In the rows, zero is written as 128.
Each path below is one point turned by a fixed rotation once a step. After each direction that follows a path, write how fast that rotation turns it, in degrees each step (0 if it stays still).
Each turn is a multiple of 5 degrees from 10 to 175, or 0.
Each row of a path follows its step; steps can be skipped.
Rotation 1:
step 0: [134 129 134 137 138 134 130 131 134 123 127 129 122 121 121 128 124 124
 125 132 136 130 134 125 125 126 123 140 133 127 124 121 127 123 120 134
 139 124 136 127 129 124 125 129 118 131 122 135 132 138 131 134]
step 2: [132 136 131 122 127 125 142 133 124 126 131 135 122 131 131 120 126 121
 124 132 127 134 132 131 133 129 123 123 127 116 120 130 126 126 126 134
 131 140 136 130 124 122 118 121 131 136 123 123 123 134 130 127]
step 4: [121 130 135 123 130 125 132 132 128 131 136 139 131 141 125 123 131 122
 133 129 123 129 123 128 123 128 120 126 134 132 132 121 126 128 131 136
 118 123 140 129 129 130 138 127 132 127 129 123 128 141 125 134]
step 6: [128 128 125 122 131 132 129 122 135 128 134 129 128 124 130 123 134 133
 123 132 126 135 135 125 121 132 128 126 131 130 115 124 140 127 138 136
 131 123 135 121 133 119 136 122 125 122 127 136 134 129 129 137]
step 7: [126 136 136 119 127 129 129 137 121 127 126 129 136 135 129 124 129 126
 121 125 132 126 132 129 137 120 135 127 116 116 128 131 127 137 134 141
 124 130 123 134 124 123 125 124 125 124 124 124 132 127 124 122]
step 8: [137 126 122 126 125 131 136 126 130 122 139 132 134 119 118 123 122 122
 131 130 133 132 127 131 124 130 126 129 133 121 117 125 128 130 135 117
 125 127 134 134 125 135 127 114 125 125 125 131 122 125 132 124]
step 10: [131 134 116 123 127 122 132 131 128 126 131 125 136 131 117 121 124 124
 129 140 122 128 122 130 127 125 121 127 120 130 133 124 126 120 123 128
 132 120 133 138 139 117 131 126 128 128 126 123 123 128 121 125]
step 11: [116 121 126 124 122 136 120 128 131 125 135 124 136 116 124 133 131 135
 130 122 131 129 123 127 126 137 126 134 132 124 123 128 133 131 129 134
 137 128 119 125 130 117 132 130 123 119 127 131 134 129 130 120]
step 12: [133 122 128 127 129 131 132 135 126 124 132 127 136 135 131 118 131 126
 123 119 124 130 130 124 138 115 132 118 121 128 124 113 128 127 133 132
 130 119 134 123 134 127 124 133 121 125 126 135 130 124 124 130]
Speeds:
[129 129 129 127 128 128 127 128 130 131 127 129 130 128 128 127 131 128
 128 129 128 126 130 129 127 127 128 126 130 128 129 126 126 130 128 129
 129 125 127 131 127 126 127 127 130 129 128 123 127 128 128 125]	125
[128 133 129 127 127 128 128 129 126 131 128 128 127 128 130 128 128 124
 128 126 127 127 128 128 128 128 127 126 127 127 128 125 127 126 127 128
 130 129 128 129 128 130 129 129 128 127 126 129 130 127 124 127]	140
Rotation 2:
step 0: [128 118 125 133 130 124 120 129 125 132 122 133 127 126 133 122 137 127
 129 129 117 119 136 127 142 117 124 131 119 136 124 125 134 134 127 128
 128 131 132 122 138 132 117 129 127 131 135 130 124 128 132 125]
step 1: [124 119 127 130 125 129 122 135 131 133 132 133 124 127 126 136 124 117
 128 137 122 126 136 134 130 118 131 132 128 128 124 130 140 121 128 138
 122 125 137 121 125 125 124 128 130 135 128 128 116 133 128 138]
step 2: [124 113 128 132 136 129 131 126 129 130 128 132 121 133 126 122 122 117
 136 134 125 119 133 130 126 127 125 124 133 120 127 117 122 129 122 132
 120 121 126 121 129 125 125 137 127 135 141 126 127 134 129 127]
step 5: [129 117 121 125 123 127 131 123 132 129 129 120 123 134 122 126 122 128
 124 139 131 125 124 129 130 126 124 129 123 123 136 126 116 130 133 128
 125 131 130 120 140 130 124 130 132 123 136 132 118 139 142 127]
step 6: [132 126 123 136 126 135 122 134 133 131 125 130 135 128 125 130 125 129
 121 128 120 122 130 131 131 131 125 136 121 141 125 123 122 136 127 138
 128 135 125 124 133 133 128 125 124 134 133 120 121 137 143 127]
step 8: [119 122 124 130 121 128 133 133 129 130 125 126 128 134 125 128 128 123
 131 144 122 116 134 134 135 116 128 125 128 132 130 130 133 133 128 134
 128 125 133 129 135 125 120 129 132 137 138 134 136 133 137 125]
step 9: [124 124 129 123 130 134 128 129 127 124 124 138 131 136 134 125 132 116
 122 130 117 113 135 132 133 122 130 136 121 131 125 122 129 125 127 136
 120 122 121 120 124 126 126 127 130 133 132 129 115 129 129 126]
step 10: [138 118 122 123 130 130 119 120 139 130 130 139 127 126 126 126 126 125
 130 135 131 120 135 128 128 119 126 130 131 123 123 128 129 117 121 130
 126 129 135 125 123 125 123 141 128 142 133 127 125 131 130 125]
step 12: [135 122 130 127 131 133 131 131 131 132 132 134 131 132 125 129 116 127
 118 124 129 122 123 135 132 136 132 137 120 125 126 129 119 128 124 130
 123 117 128 122 129 129 128 135 139 134 131 132 122 132 144 127]
Speeds:
[131 127 125 129 132 128 131 129 129 127 127 126 125 127 127 128 128 129
 125 127 127 129 126 129 127 130 128 129 128 127 129 127 127 128 129 129
 128 127 131 129 128 128 129 131 129 125 128 125 129 129 127 130]	40
[130 129 126 129 128 128 128 127 128 127 130 129 126 131 127 129 129 127
 131 129 130 128 126 129 127 127 129 127 131 127 132 127 130 129 127 127
 127 131 130 130 129 125 128 127 129 130 126 127 127 130 128 129]	120
[130 131 128 127 129 126 129 127 125 126 128 128 130 125 128 127 127 128
 129 127 127 126 128 126 130 128 127 130 129 127 128 128 130 128 129 127
 127 130 128 124 128 126 129 129 128 130 128 124 128 129 130 127]	110
[128 128 127 130 127 127 131 128 127 127 127 130 130 129 127 128 129 127
 129 131 128 125 128 130 125 126 129 125 128 128 127 126 128 125 130 128
 126 127 127 128 125 127 130 128 127 128 128 128 129 127 125 126]	55
[131 127 124 130 127 129 127 128 128 130 125 129 129 127 129 129 132 129
 129 125 127 129 131 127 127 127 129 130 127 127 127 127 127 128 127 126
 130 128 126 129 127 128 128 129 128 130 127 127 126 129 127 126]	110
Rotation 3:
step 0: [129 134 130 123 137 122 117 135 134 127 126 130 135 125 128 125 127 129
 128 125 127 125 126 141 133 129 122 133 134 131 118 130 121 131 134 132
 120 131 127 129 135 134 133 133 130 135 126 138 127 130 133 132]
step 2: [129 130 128 115 133 127 128 127 123 135 130 124 127 128 124 127 128 127
 126 137 119 130 123 134 134 131 128 125 124 124 119 136 131 127 128 125
 131 136 128 129 130 138 132 125 124 126 139 124 138 132 139 128]
step 3: [133 125 133 126 136 124 112 137 135 121 126 139 135 130 127 126 129 131
 132 122 128 126 132 126 130 131 128 124 124 123 119 135 126 133 138 127
 130 129 125 135 133 128 124 120 126 124 124 128 132 124 124 134]
step 4: [125 135 127 123 127 121 122 130 125 136 132 127 136 122 132 132 125 127
 127 139 135 133 133 141 123 136 118 128 122 130 127 131 121 137 128 122
 122 132 137 130 130 127 125 129 132 127 123 130 130 130 134 122]
step 5: [130 131 125 128 133 118 126 117 124 131 122 127 130 121 127 122 131 123
 128 124 117 126 132 131 131 121 126 129 128 120 122 129 133 129 132 135
 124 129 129 138 143 134 128 123 127 122 133 133 131 132 133 133]
step 6: [130 134 130 118 134 130 121 133 133 127 129 128 131 134 124 136 127 122
 122 134 123 114 131 131 125 131 127 124 120 128 126 129 129 131 133 124
 130 134 131 134 126 132 126 125 125 128 130 128 142 121 118 125]
step 8: [128 138 130 126 139 120 120 124 122 126 133 132 130 124 122 123 136 125
 119 126 126 125 125 134 126 128 126 129 122 122 130 134 121 137 132 134
 121 130 130 128 129 130 121 127 124 126 118 133 130 135 130 135]
step 10: [139 137 131 127 132 127 129 128 122 137 126 132 130 130 124 133 126 133
 121 133 117 116 124 127 132 126 130 125 126 120 124 134 127 135 128 134
 126 133 130 129 137 129 136 131 133 129 130 125 132 122 133 119]
step 12: [132 136 123 118 137 127 125 137 131 130 124 124 138 122 125 130 133 125
 130 133 125 134 131 130 131 124 123 124 123 122 129 139 117 130 130 125
 124 125 132 127 126 120 137 126 126 135 122 131 128 130 137 130]
Speeds:
[126 127 130 129 131 127 129 128 127 128 130 127 127 128 129 128 128 128
 129 128 130 129 131 129 127 130 127 127 129 129 127 125 128 129 124 128
 127 128 127 127 125 132 130 127 126 129 128 128 132 128 128 126]	155
Rotation 4:
step 1: [130 127 132 128 128 127 120 127 132 118 131 128 120 130 117 129 127 126
 127 128 112 128 132 124 128 129 132 126 131 127 129 137 127 127 127 134
 124 135 134 124 134 131 139 117 133 128 125 121 132 116 129 132]
step 2: [126 137 122 136 123 119 127 131 129 121 121 130 122 137 127 137 139 125
 125 125 126 129 133 126 122 135 135 129 129 128 135 124 130 130 125 118
 119 128 125 132 121 130 127 125 121 126 118 128 134 131 128 128]
step 5: [136 127 127 127 127 129 128 126 123 131 138 130 134 136 130 120 129 128
 131 134 128 120 138 129 129 122 131 123 128 119 123 138 130 124 137 129
 136 131 126 138 129 119 134 122 126 128 135 138 131 128 133 128]
step 6: [128 134 120 128 128 133 132 133 123 130 129 137 130 129 133 122 139 135
 125 136 142 126 132 125 123 137 128 130 129 137 128 130 119 128 124 122
 131 131 133 127 130 130 132 131 125 132 141 125 130 120 124 126]
step 7: [121 123 135 136 124 130 133 132 121 127 127 121 128 125 131 129 133 138
 128 141 121 127 123 124 125 132 122 128 118 124 127 122 122 134 128 141
 134 124 129 123 129 125 133 131 132 119 131 130 133 125 131 131]
step 8: [128 125 125 128 129 119 141 123 130 126 125 137 129 118 122 121 127 122
 123 131 127 121 125 129 132 139 133 140 122 125 126 129 129 136 121 133
 120 126 125 124 131 133 126 128 129 125 125 128 120 132 133 131]
step 9: [132 136 131 128 125 120 122 124 125 117 132 130 125 131 126 117 119 127
 124 121 111 127 126 129 128 123 125 133 123 131 124 141 120 124 128 128
 129 123 125 121 132 128 126 126 128 126 125 122 135 128 124 128]
step 10: [124 137 126 122 128 120 131 128 136 131 126 133 121 136 126 136 129 127
 126 124 126 127 121 128 121 129 137 130 132 131 123 128 128 126 119 127
 125 125 141 137 123 126 132 121 129 128 119 124 137 126 122 120]
step 12: [132 126 123 129 126 125 129 138 131 127 129 127 121 120 131 129 134 126
 130 125 128 131 137 123 138 132 119 134 135 124 133 121 122 123 125 117
 126 132 134 135 130 133 123 120 129 129 124 139 126 130 136 124]
Speeds:
[129 128 127 129 128 126 129 129 131 128 126 127 127 125 125 129 127 128
 126 129 126 129 125 129 127 126 128 128 127 127 128 132 127 130 128 127
 127 127 128 127 129 129 128 128 128 130 125 126 131 128 127 127]	40
[127 127 125 129 129 126 129 130 128 128 126 126 130 128 129 129 129 131
 129 130 130 127 128 128 130 125 129 128 127 128 126 129 129 126 129 125
 130 127 127 128 129 129 131 129 129 129 131 129 127 128 129 131]	40
Rotation 5:
step 0: [129 130 127 126 125 132 132 122 114 127 133 124 124 122 133 125 131 126
 121 126 118 126 128 127 140 122 124 116 119 127 131 134 143 136 128 123
 128 129 131 130 139 126 130 121 125 122 126 135 127 124 121 130]
step 1: [130 125 134 129 129 130 137 134 119 135 126 118 126 129 134 130 126 134
 125 124 125 129 137 132 129 129 132 120 124 120 123 125 136 131 121 128
 121 124 130 138 130 125 124 117 118 124 131 134 136 126 142 125]
step 2: [123 121 134 120 116 131 127 130 128 137 122 122 123 124 139 129 130 133
 130 128 137 132 142 130 123 129 135 121 121 131 127 131 133 126 125 123
 126 126 139 118 129 128 125 121 120 132 122 126 127 128 130 137]
step 4: [117 134 117 122 132 133 128 131 121 128 137 127 124 128 129 132 130 132
 130 130 128 135 133 124 128 134 120 120 123 123 134 145 131 122 131 124
 125 117 134 134 137 129 129 130 131 128 136 131 128 133 129 134]
step 5: [115 124 123 118 136 128 138 128 113 127 122 122 126 130 132 132 122 125
 121 126 128 128 131 121 132 124 122 122 122 129 126 126 124 140 125 122
 126 111 127 132 129 128 129 132 126 127 130 124 124 126 131 130]
step 7: [134 128 125 130 122 126 132 132 123 135 121 129 124 128 127 132 124 135
 121 135 122 148 127 130 125 133 134 123 126 125 124 128 132 133 129 119
 122 123 135 127 128 134 125 112 121 128 134 124 125 125 129 122]
step 9: [126 127 134 131 136 126 129 132 120 128 132 128 116 122 126 131 128 130
 124 125 128 131 144 121 123 123 131 119 118 136 128 135 121 130 125 127
 113 124 124 124 130 127 130 128 130 127 140 126 129 134 120 127]
step 10: [114 126 127 124 132 125 119 123 122 126 128 131 117 124 127 128 129 138
 127 129 132 134 132 129 122 125 123 119 119 121 126 130 130 123 119 127
 131 118 124 129 141 136 131 135 122 132 133 123 137 131 130 120]
step 12: [131 133 129 125 135 123 134 124 123 136 141 130 128 124 136 131 117 136
 126 124 121 133 131 132 127 127 130 123 113 126 126 126 138 130 128 114
 128 131 123 135 132 132 126 121 131 126 121 135 128 126 134 128]
Speeds:
[128 126 126 130 129 132 128 127 128 127 126 127 129 130 128 128 126 129
 127 127 125 129 128 130 129 129 130 127 129 127 127 125 132 128 126 126
 127 128 127 126 128 127 126 129 130 127 125 127 128 128 128 128]	65
[130 131 128 128 129 131 128 128 128 127 129 130 131 128 127 129 127 129
 127 128 127 130 129 129 131 131 127 125 129 127 131 130 129 131 129 128
 129 130 129 131 128 130 130 128 128 128 129 130 127 127 128 129]	95
[130 129 129 124 128 126 130 127 129 127 128 124 127 127 128 129 127 127
 128 127 125 128 126 128 129 128 128 131 128 128 124 127 130 131 126 128
 130 129 130 131 131 129 129 127 127 129 128 128 129 127 129 128]	65
Rotation 6:
step 0: [118 119 133 122 128 131 130 136 125 130 128 128 132 133 131 131 132 122
 130 130 124 129 138 132 124 131 113 133 119 127 121 128 140 133 135 128
 135 135 128 121 130 122 120 126 131 136 127 138 123 128 135 124]
step 1: [123 137 129 129 134 138 118 131 113 127 132 123 130 128 134 131 134 132
 126 119 122 123 141 135 125 135 115 128 125 126 123 132 124 124 133 132
 135 124 123 121 131 127 120 128 120 133 128 130 132 128 130 127]
step 3: [121 133 126 124 132 140 131 125 141 128 126 129 134 135 124 128 135 127
 128 133 124 117 126 133 121 135 119 124 125 139 123 122 137 131 132 128
 133 138 126 125 126 129 129 136 122 140 125 124 130 127 135 127]
step 4: [126 133 124 140 135 128 115 127 131 118 134 131 135 126 128 130 136 127
 121 129 115 121 126 125 123 139 121 129 128 122 127 121 131 124 134 129
 128 127 122 122 132 126 129 136 129 136 123 122 123 126 137 128]
step 5: [116 126 130 125 126 137 129 133 131 126 138 139 142 130 130 130 125 127
 131 122 119 133 128 128 123 131 125 131 119 125 129 123 128 116 134 124
 131 126 127 120 129 126 138 138 132 122 119 123 122 129 131 123]
step 7: [129 131 123 132 132 122 123 120 126 138 134 120 135 130 132 127 131 126
 137 130 122 124 131 132 128 126 122 129 141 123 125 129 127 127 135 121
 128 131 121 118 144 121 133 140 129 127 125 125 126 121 133 122]
step 9: [133 134 127 132 127 131 122 134 121 135 124 126 131 135 132 136 128 129
 130 121 132 127 123 117 126 125 124 132 121 130 128 128 140 135 131 131
 119 125 127 122 128 124 132 146 118 137 124 121 125 128 136 129]
step 11: [121 125 130 122 124 136 125 125 128 131 139 125 132 137 136 134 133 129
 130 134 123 131 123 131 124 117 121 136 126 128 128 126 132 114 127 127
 119 126 137 130 132 118 130 124 122 138 132 129 129 127 138 136]
step 12: [132 127 133 120 125 124 123 122 124 129 127 123 134 135 134 122 135 131
 127 129 135 131 125 124 122 128 112 135 132 124 121 128 130 122 134 129
 129 123 135 125 132 123 123 137 114 126 124 127 118 134 134 136]
Speeds:
[125 129 127 128 128 132 128 130 127 130 129 128 126 129 129 129 129 130
 125 129 127 127 127 129 129 127 128 126 128 130 126 130 127 128 128 130
 126 129 126 130 125 130 130 126 127 130 129 128 128 128 129 130]	140
[130 127 128 129 128 130 125 127 129 130 128 127 130 127 127 127 128 126
 127 127 129 130 125 127 127 129 127 125 129 128 129 130 128 128 129 132
 128 128 125 126 130 129 126 127 129 128 130 131 128 126 128 127]	120
Rotation 7:
step 0: [125 122 126 122 124 126 130 122 130 133 126 134 142 125 125 139 129 127
 126 133 131 126 121 131 133 129 131 129 138 129 129 134 129 124 122 118
 127 125 122 119 130 132 127 130 128 133 133 137 130 132 119 121]
step 1: [133 130 129 125 134 137 129 133 127 129 123 123 118 134 130 132 127 126
 132 137 138 134 123 136 124 132 131 125 132 134 125 124 129 130 141 123
 132 124 130 130 128 137 124 128 124 133 125 141 127 124 121 124]
step 2: [130 131 120 131 121 125 118 131 124 129 131 123 123 124 128 127 132 128
 129 125 125 140 117 124 129 131 135 134 130 129 121 128 141 126 134 130
 126 133 116 135 133 121 132 129 122 121 127 132 126 129 124 129]
step 4: [137 134 128 138 126 132 125 128 125 125 133 138 135 126 123 128 126 138
 126 129 135 134 131 126 139 129 122 133 136 127 128 125 125 140 128 120
 131 119 130 124 130 125 121 125 127 129 119 131 128 125 127 129]
step 5: [138 132 133 125 134 120 118 130 124 127 125 129 129 127 125 124 130 129
 127 125 139 122 119 130 127 118 128 128 129 115 134 128 129 127 131 118
 131 131 123 126 132 135 136 130 131 122 131 130 129 123 118 123]
step 6: [126 127 132 131 132 122 127 131 128 133 132 130 126 129 125 137 128 130
 129 131 127 133 125 129 135 129 127 136 123 142 131 135 137 116 124 123
 132 138 129 127 121 135 129 127 130 133 122 136 129 129 121 115]
step 7: [137 125 133 126 122 136 142 135 130 134 134 125 119 129 131 124 124 125
 126 134 130 129 120 125 126 132 138 137 129 127 124 122 131 133 123 126
 126 130 121 133 132 126 119 122 133 131 125 133 125 124 121 127]
step 11: [123 125 137 118 132 125 128 128 125 126 136 134 128 119 126 129 134 130
 127 125 127 130 118 130 135 128 132 128 134 128 125 120 131 130 121 114
 130 132 128 131 135 140 128 138 127 127 133 129 123 134 125 126]
step 12: [129 122 126 135 118 128 135 120 127 133 126 129 123 132 127 130 126 119
 129 133 124 128 125 129 130 131 138 119 131 132 130 133 131 125 134 121
 133 127 130 119 125 133 126 136 126 128 123 138 124 122 115 119]
Speeds:
[128 128 126 127 130 126 127 127 129 128 129 129 129 126 128 128 128 128
 127 126 123 125 125 129 129 127 128 127 128 129 129 130 129 127 130 130
 125 129 128 126 125 129 127 129 129 127 128 128 126 128 127 126]	120
Rotation 8:
step 0: [140 136 124 123 115 125 126 126 122 133 126 127 130 132 124 125 131 139
 119 133 135 129 124 125 132 125 127 127 124 116 128 128 128 128 129 133
 126 132 135 130 122 129 136 121 122 125 116 118 135 130 136 136]
step 2: [140 129 129 111 124 129 124 126 127 136 127 127 126 126 118 131 135 140
 131 132 126 129 127 122 128 126 118 129 136 130 130 135 128 120 122 136
 120 126 128 138 125 136 121 124 125 126 127 138 128 131 123 129]
step 4: [135 127 114 128 131 134 126 130 136 122 132 122 132 128 130 128 131 142
 129 133 129 133 112 128 125 123 137 130 131 124 127 137 126 126 126 133
 117 129 132 126 132 129 125 122 131 127 116 134 119 122 129 129]
step 6: [130 133 116 120 124 132 136 128 129 129 132 132 131 122 129 129 123 136
 126 131 133 128 128 132 130 138 123 123 118 125 114 129 125 122 125 126
 118 129 134 130 137 129 122 122 122 115 120 127 129 134 119 130]
step 7: [126 134 120 125 123 134 132 129 125 127 131 119 133 117 126 130 123 134
 125 127 129 140 122 143 129 133 131 127 123 132 121 131 128 130 125 131
 114 126 134 123 135 121 119 126 131 132 123 123 118 123 131 131]
step 9: [120 132 122 129 120 133 129 122 128 135 135 128 133 126 123 126 132 137
 130 119 127 132 138 128 120 130 121 121 114 130 126 131 126 125 130 124
 116 127 128 129 132 116 127 122 119 125 125 129 139 131 129 135]
step 10: [125 129 126 131 130 132 126 119 120 130 139 120 131 128 131 137 134 135
 131 129 125 134 121 133 124 121 120 123 125 122 120 126 120 131 127 130
 117 126 123 122 133 113 124 124 123 133 119 119 127 130 132 130]
step 11: [118 132 127 125 129 121 120 121 124 131 127 126 129 123 127 140 129 131
 129 126 129 137 124 132 133 125 122 121 130 130 123 130 130 131 133 140
 119 122 114 129 121 118 128 125 126 132 123 142 130 130 133 134]
step 12: [112 139 125 118 129 127 131 126 124 129 133 131 129 131 118 133 134 134
 134 136 131 126 131 123 130 122 120 119 121 123 121 134 136 128 130 126
 129 129 124 131 130 117 130 131 123 123 120 138 134 131 131 129]
Speeds:
[128 129 128 126 128 125 125 127 127 126 126 127 130 127 129 128 128 128
 129 127 125 130 128 129 128 125 129 127 127 130 128 127 126 128 130 129
 129 127 127 129 129 132 126 126 130 129 129 130 129 126 128 125]	115
